Some points, each followed by its number:
-1.08| 0.84| 1.86|-1.09|-0.48|-0.39|-0.65| 1.07|-0.23|-0.65| 1.75| 0.50| 1.52| 0.47|-0.47| 0.22 0
-0.18|-0.91| 0.60|-0.38|-1.16|-0.07|-1.30|-0.04|-0.32|-1.09| 1.23|-0.68| 0.33| 1.07| 0.66|-0.35 1
 0.39|-0.02| 0.18|-0.22| 0.39|-0.60|-0.30|-0.68| 0.72| 1.10|-0.34|-1.09| 0.71| 1.55| 1.38| 0.14 2
 0.78|-0.09|-2.56| 1.64|-0.15| 1.58| 1.28|-0.51|-1.24|-1.51|-2.46| 1.47|-0.34|-1.63|-2.29|-0.37 3
 0.11|-0.29| 0.36| 1.81| 0.08| 0.62| 0.64| 0.61| 0.21|-0.36|-0.80|-0.13|-0.91|-1.84| 0.44| 0.08 4
-0.10|-0.30| 0.02| 1.44| 1.25| 0.36| 0.78| 0.18|-1.18|-0.38|-0.31| 1.65| 0.25|-1.01|-1.16|-0.34 5
-0.05| 0.23| 1.85|-0.08| 0.10|-0.69|-0.33| 0.13|-0.17|-0.01| 1.48| 0.18| 1.01| 0.24|-0.06| 0.57 6
-1.69|-1.11|-1.37| 0.97|-0.40|-1.31| 0.02|-0.25|-0.79|-1.06| 2.09| 1.48|-0.58|-1.12|-1.57| 0.13 7
 0.09| 0.87| 0.34| 0.30| 0.33| 0.01| 0.58|-0.49| 0.44| 1.42| 0.19|-0.66|-0.15|-0.74| 0.94|-0.37 8
-0.63| 0.66| 2.31|-1.47|-0.83| 0.39|-0.89|-0.66| 2.30| 1.41| 0.67|-2.67| 0.75| 2.00| 4.03|-0.22 9
 0.91|-0.71|-3.32| 0.21| 1.47|-0.91| 1.77|-0.24|-0.70| 0.61|-1.98| 0.89|-0.75|-1.25|-1.79|-1.99 10
 1.94|-0.03|-0.53| 1.78|-0.22| 0.23| 0.78| 0.94|-0.46| 1.02|-2.30|-0.87|-0.35|-1.66|-1.49|-0.70 11
 0.00| 0.80|-1.72| 0.08|-0.45|-0.08| 0.75|-0.09|-1.67| 1.04| 0.07| 0.27|-1.13|-0.26|-1.62| 0.60 12
 0.01| 0.50| 0.96| 1.20| 1.81| 0.29|-0.05| 0.32| 1.05| 0.14| 0.22|-0.97|-0.45| 0.92| 1.56|-0.58 13
 0.85| 0.74|-0.04|-0.71| 0.02|-0.53| 1.05|-1.71|-0.25|-0.15|-0.59| 0.28|-0.59| 1.19|-1.37| 1.22 14
-2.17|-1.12|-0.04|-0.51|-0.44|-1.26|-1.10|-1.00| 1.21| 0.58| 1.13|-0.21| 0.34| 2.63| 0.25| 0.89 15
Which point above is nearest to each new point, looking only along the 7 directions in which the numbered points spread most? Its number follows each.
-0.82|-0.50| 1.19|-0.95|-0.03| 1.14| 0.88| 0.37| 0.33|-0.16| 0.21|-0.97|-1.33|-0.70| 0.46|-0.40 8
-0.38|-1.31| 2.42|-1.88|-1.25| 1.39|-0.35| 0.53| 0.64|-1.09|-0.24| 0.37| 1.88| 0.66| 0.63| 0.63 1
 0.21|-0.97| 2.23|-2.19|-0.03|-0.09|-1.62| 1.31| 1.86| 0.06|-0.22|-0.89| 1.76| 1.40| 0.41| 1.49 1
 0.04| 1.00| 0.34| 1.36|-0.54| 1.03| 0.44| 0.57|-1.66| 0.02|-0.74|-0.16|-1.42|-1.64|-1.02|-0.12 4
 1.09| 0.00| 0.57| 1.38| 0.34| 1.31|-0.04|-0.14|-0.14|-0.72|-1.11|-0.20|-0.24|-1.18|-0.67| 0.72 4
-0.02|-0.55|-1.40| 0.67|-0.54|-1.94| 1.02|-1.72|-1.10|-1.25|-0.58| 1.03|-0.62|-0.35|-1.40| 0.16 12
 2.13|-1.34|-2.04| 0.30|-0.07|-1.29| 1.26|-0.72| 0.41|-1.07|-3.01| 1.70|-0.28|-0.41|-1.52| 0.40 3
 0.38| 0.39| 1.09|-1.28| 0.81|-0.91|-2.31|-1.53| 1.05|-1.07| 2.51| 0.09|-1.01| 1.04| 1.42|-0.12 15
-1.06| 1.63|-3.14| 1.74|-0.07|-1.18|-0.03|-0.11|-0.42|-1.55|-0.18| 0.83| 0.43|-1.14|-0.67|-0.60 5
-0.33|-1.54| 2.10|-2.23| 0.40| 0.47|-1.41| 1.31| 2.12|-1.15| 0.83|-0.42| 2.24| 1.16| 1.62| 1.41 1
